One turning vector, and how many steps it has turned:
The counts run from 0 to 154.
[164 145 140 168 118 131 159 116 140 143 137 160 139 134 128 176 102 176
 128  98 122 103 119 117  91 130  94 152 139 143  48 133 114 130 167  91
 159 128 132 156 141 122 148 161 133  66 131 139 134 127  69  85 141 158
 108 138 137 134 138  91  84 132 109 111  97 164  98 116 124 101 131 138] -> 35
[145 139 132 126 110 128 176 101 124 131 124 157 129 122 114 179 114 183
 105 104 115 123 125  94 120 141  95 172 180 155  50 104 108  90 153  85
 176 130 152 140 163 140 108 170 116  87 128 130 108 106  84  92 116 125
 110 162 141 137 123  98 117 126 121 152 120 159 102 101 136 113 134 141] -> 11
[156 153 129 119 140 108 174 121 115 168 138 167 135 133 123 174 127 186
 139  85 122 108  87 133 108 132  87 126 148 113  54 137 115 112 142  93
 152 134 151 159 142 110 121 136 116  67 149 127 146  76 104 113 136 147
  98 168 137 140 127  84  96 157 123 117 106 150 102  85 119 125 142 116] -> 132
[136 127 157 110 115 126 184 108 130 143 143 165 129 124 119 180 122 188
 109 107 123 131  75 130 114 115  66 118 159 128  50 145 112 116 172  88
 166 131 137 137 144 127 122 149 121  79 145 122 114  97  91 104 109 129
 100 179 148 119 130 110 101 127 133 138 132 132  98 106 100 154 124 111] -> 113
[125 133 142 104 130 118 177  93 144 141 106 113 134 103 126 169 111 157
 125  91 109 119 102 131 121 122  91 127 166 138  37 149 137 131 146  94
 150 116 128 156 155 122 113 155 103  62 158 138 127 125 126 123 143 167
  88 163 128 135 120 109  84 128 116  98 159 187 104 112  97 123 132 122] -> 69
[123 132 134 121 139 136 135 107 126 155 111 159 136 135 141 181 137 153
 131  74 129 136 134 133  91 141 113 133 156 127  34 148 114 149 152 104
 185 118 126 156 153 113 163 135 119  59 141 119 153 126  85  85 139 153
  92 130 135 126 145 139  86  99 127 112 117 143  81  89 123 126 131 136] -> 146
[161 134 122 105 137 124 158 105 117 166 117 154 117 133 115 173 119 194
 110  78 113 122  97 114 116 133  96 144 189 132  43 110 143 116 168 105
 153 122 150 147 151 144 120 148 105  87 142 113 143  98 115 117 134 145
 119 153 131 134 141  91 109 119 116 138 117 163  78  83 126 110 135 147] -> 6
[124 154 141 151 109 129 147  87 144 149 119 141 154 117 125 160 131 152
 150  82 132 110 158 103  81 134 109 157 141 146  52 143 116 107 139  73
 168 143 126 158 155 130 136 137 119  70 151 135 130 107 103  86 109 155
 107 135 143 154 126  90  83 128 103  92 108 187  94 101 125 106 138 134] -> 39
[142 141 125  97 144 114 167 105  97 173 126 164 115 130 122 170 140 181
 121  65 132 127 107 127 116 125  85 145 178 124  40 132 137 114 150 102
 150 120 145 155 126 130 128 134 104  70 148 118 142  85 128 105 141 150
 105 144 124 130 136  97  98 118 121 114 115 150  92  67 127 126 140 139] -> 4
[150 110 136 144 128 118 139  93 148 141 162 171 125 147 139 175 114 171
 132  97 121 121 112 136  96 119  78 160 172 143  68 163 129 132 164 114
 148 138  95 166 153 121 131 161 142  73 165 138 156 126  87  98 137 177
  88 139 148  99 133 111  88 137 105  86 118 148 111  92 115 132 141 135] -> 82
[135 121 160 132 108 129 139  75 152 129 136 157 150 127 130 170 134 151
 126 107 102 138 124  91  81 111  78 173 180 152  82 171 131  99 169  99
 167 139 127 155 162 132 113 164 147 108 150 141 129 123  98  72 104 130
  87 128 169 135 123 116  98 125 118 121 114 164  92 109 126 129 130 152] -> 60
[150 156 145 152 122 124 180 120 120 145 146 163 137 128 129 174 119 167
 134  99 120 106 106 124  99 129  81 161 128 137  56 143 100 113 157  94
 149 119 140 153 124 110 126 165 132  69 123 142 120 116  75  70 144 139
  89 147 132 146 129  84  78 153 122 112  98 140 118 103 127 108 137 139] -> 33
[163 146 134 113 141 114 161 121 117 169 145 167 138 138 127 179 135 186
 141  81 119 116  77 143 100 129  80 124 146 114  53 151 120 116 159  96
 152 133 139 157 143 103 126 136 121  76 148 121 153  76 101 106 132 143
  95 162 142 137 134  89 100 159 125 122 106 139  99  83 116 128 139 118] -> 131
[128 146 139 144 114 132 138  81 151 137 114 140 156 122 130 168 125 147
 145  85 123 118 163  93  84 144 121 155 151 146  50 136 118 110 143  75
 172 144 124 160 169 130 135 142 116  77 154 132 135 116 102  95 119 161
  97 133 149 144 132  96  91 126 100 101 117 195  90  99 130 113 130 134] -> 40
[105 104 164 117 120 135 191  96 149 130 130 132 121 113 116 173 122 157
 141 102  99 146 128 116 126 139 104 141 168 127  67 124 106  97 141  85
 168 132 120 152 181 130  97 165  99  73 149 135 104 115 104 102 127 147
  94 181 133 123 145 108  94 149 125 120 153 154 115  75 126 140 118 102] -> 92
[113 119 135 126 122 123 155 111 140 167 135 151 111 127 132 161 143 182
 122  64 123 136 136 142 100 116  71 152 179 132  69 155 129 117 160 105
 158 152 117 144 140 139 113 141 105  78 177 125 159  98 137  81 109 161
 133 137 138 136 126 115  90 123 121  89 104 137  77  78 124 134 134 153] -> 102
[126 154 113  99 134 133 150  97 112 148  88 138 151 118 135 187 132 161
 120  58 135 121 144 122 100 148  95 146 157 144  28 143 128 126 138  86
 155 124 125 144 152 116 132 136 102  81 158 124 150  93 117 110 125 162
  87 131 120 144 115 109 101 124 109  98 139 169  97 104 114 116 144 137] -> 22
[151 130 154 141 122 124 163 111 159 160 121 131 122 118 124 161 116 172
 119  89  78 118 101 125 100 114  79 155 170 144  63 150 138 131 179 104
 148 128 145 151 137 138 114 163 116  83 141 130 144 131 124  76 135 141
 121 128 135 158 135 101  81 126 122 112 100 163  64 108 124  98 123 163] -> 54
[118 130 163 100 139 142 163  93 131 138 109 145 149 115 128 186 135 129
 144  86 109 149 134 100 101 138 120 139 166 127  53 147 110 113 149  90
 167 110 136 157 162 106 137 159 106  81 126 128 126 130  96  90 153 147
  50 136 134 135 156 127  82 117 120 125 145 157 102  78 127 124 120 123] -> 46
[129 138 117  99 144 122 152 119 108 141 129 179 139 140 143 196 143 168
 124  78 138 138 126 129 106 148  87 155 168 130  59 155 102 108 135 112
 167 134 125 154 155  94 121 151 122  84 152 121 150  88  89  90 144 150
  68 148 141 121 120 125 108 142 122 117 128 119 117  76 134 142 143 129] -> 127
[163 149 125 128 138 107 164 124 126 161 131 159 133 131 118 170 115 191
 139  91 122 104  98 133 115 142  98 132 154 120  43 118 116 111 144  89
 157 138 151 161 152 119 124 145 103  63 143 133 142  89 103 120 146 157
 107 172 136 142 126  81 103 153 117 120 110 163 100  94 126 117 137 120] -> 133
[131 138 154 122 138 119 186 116 132 157 121 133 119 111 126 163 121 162
 132  86  99 125 107 133 115 122  91 142 163 133  50 148 123 133 154 103
 148 109 154 160 121 116 123 161 102  62 131 134 127 132 122  82 170 152
  87 142 117 160 138 106  63 124 127 106 116 153  96  92 121 106 125 144] -> 51
[153 138 121  96 142 117 162 105 105 167 122 159 113 134 120 175 127 187
 118  69 128 121 103 121 118 135  93 149 185 132  40 117 137 114 154 106
 149 123 152 148 136 133 129 143 104  71 143 118 147  93 122 114 146 160
 112 149 125 129 135  93 104 116 117 125 116 161  90  71 130 115 136 138] -> 5
[127 134 152 123 114 120 195 112 125 148 138 156 124 117 119 174 122 191
 110 103 134 126  86 142 122 121  70 120 155 130  42 142 108 116 160  82
 168 133 143 138 134 128 117 146 118  64 145 130 111  96 101  99 109 129
 110 181 140 124 119 108  97 130 134 126 130 136 104 111 102 153 130 108] -> 114
[140 105 153 116 123 129 150  80 161 141 133 137 135 131 119 166 112 168
 146  96 102 127 116 114 103 128 105 130 181 127  68 128 140 105 156  89
 151 145 105 158 192 138 115 150 109  83 163 128 143 108 112 132 117 169
 107 167 147 120 145  97 100 143 105 114 145 185  91  83 117 126 123 106] -> 88
[133 121 137 128 125 109 154  78 147 151 147 145 129 132 123 162 121 168
 150  93 131 121 120 121 110 120  96 142 172 131  61 141 139 105 137  92
 149 148 108 165 162 132 118 140 115  70 175 134 140 101 119 129 126 182
 100 159 144 119 126  83  89 148 100  89 128 185 108  77 118 132 135 111] -> 86
[121 128 159 129 114 124 150  73 141 127 143 155 150 118 128 165 143 142
 130 110 118 142 124  94  81 109  78 166 175 151  81 183 125  96 160  96
 166 136 121 157 151 129 112 159 148 100 153 141 124 112  99  72 109 129
  71 133 167 132 118 115  93 127 117 114 121 163 103 106 117 134 135 143] -> 61
[110 122 140 122 119 126 183 118 151 126 104 110 126 101 133 169 127 164
 124  93  72 134 132 130 119 129  73 171 165 148  70 142 117 111 141 100
 154 133 122 153 174 121  72 180 101  80 156 146 122 119 122  82 139 140
  88 154 121 147 113 109  89 164 126 101 140 151 116 101 126 107 130 144] -> 74
[165 137 155 133 126 142 174 121 127 140 137 162 144 136 126 192 124 168
 122  96  88 119  91 121  93 128  75 153 142 134  62 144 105 114 174  97
 143 119 135 153 146 108 114 169 130  97 123 127 136 106  71  74 133 120
  81 142 133 145 150  91  88 162 125 136 107 128 112 103 126 109 134 135] -> 31
[134  99 146 134 120 143 161 118 159 123 131 142 125 125 143 182 124 162
 120  98  76 140 122 134 101 128  66 179 169 150  80 157 118 120 171 121
 152 135 102 152 176 111  89 186 127  97 152 138 136 134  90  68 124 143
  89 139 135 117 131 127  88 152 127 105 125 121 111 103 123 119 127 153] -> 77
[143 143 134 120 114 126 187 100 115 140 122 152 127 118 111 174 124 183
 109  96 114 122 117  97 117 134  93 166 175 145  57 108 114  80 150  85
 165 128 159 142 153 145  96 164 110  85 136 130 109  93 102  95 112 119
 114 167 140 148 118  87 112 134 121 149 117 163 106  92 140 110 131 144] -> 10
[102 141 123 126 106 131 166 123 145 140 101 133 131 113 130 174 135 183
 114  80 118 127 146 142 106 142  74 149 150 147  43 139 102 117 144  82
 179 150 123 130 164 126 103 146 101  79 170 129 131  89 123  83  85 140
 131 158 132 146 100 119 106 136 132 102 128 139  91 112 117 128 137 142] -> 120
[123 155 124 105 124 131 151  97 112 153  95 144 146 117 133 183 141 158
 118  60 140 119 136 131  90 132  86 138 138 143  27 151 119 128 145  86
 161 125 117 141 143 118 133 130 110  79 156 120 149  84 118 104 108 151
  91 127 127 144 112 110 100 124 113  99 132 157  96 107 105 121 145 135] -> 21
[145 114 151  99 128 124 172 100 128 135 146 177 131 138 118 187 114 181
 112 113 130 134  89 113 122 131  89 136 194 131  54 132 119 104 164 100
 171 131 141 142 160 124 119 159 124  86 143 125 120 114  84 110 128 144
  84 179 153 104 137 116 115 124 121 146 141 143 102  94 120 152 124 114] -> 111
[130 135 150 133 113 145 132  84 156 139 107 145 162 127 128 171 127 145
 141  80 121 131 158  91  78 145 121 149 160 142  56 138 122 112 155  79
 171 140 118 158 182 127 136 150 118  84 149 132 148 124  93  96 111 153
  95 127 150 142 143 107  95 124  99 112 124 188  82  98 128 109 130 135] -> 41
[123 131 138 152 112 140 154 118 153 129 120 155 147 130 124 178 122 163
 132 104 108 134 150 115  96 158 115 157 149 138  51 115  87 113 149  84
 198 138 133 149 189 118 124 164 116  75 131 130 115 120  63  76 109 134
 110 160 152 133 135 119 105 132 128 135 116 147  91 100 138 120 125 128] -> 140
[121 109 140 133 121 128 149 114 148 167 134 150 106 133 137 164 133 186
 118  68 117 133 128 149 101 119  74 148 176 135  57 153 132 132 173 107
 154 150 112 137 140 137 120 144 109  79 173 118 161 116 128  82 112 161
 139 134 133 122 132 120  88 114 126  89 108 129  71  83 121 130 132 148] -> 101
[125 115 141 141 122 123 164 108 141 134 153 156 125 127 141 176 136 162
 130 101 102 138 122 137  99 114  57 178 155 140  87 172 114 115 155 115
 148 141 102 163 148 108 100 172 134  80 156 146 130 116  92  64 124 144
  81 139 140 119 119 116  78 157 119  85 116 119 128  90 119 133 137 144] -> 79
[156 132 128  97 144 125 143 110 131 163  99 144 136 127 118 168 127 171
 132  73  92 128 111 115 104 142 108 148 186 128  53 127 141 122 156 105
 165 121 154 158 165 123 117 151 102  85 138 121 158 109 117 110 145 139
  98 141 137 153 145 109 106 125 123 140 110 174  67  79 141 103 131 151] -> 152
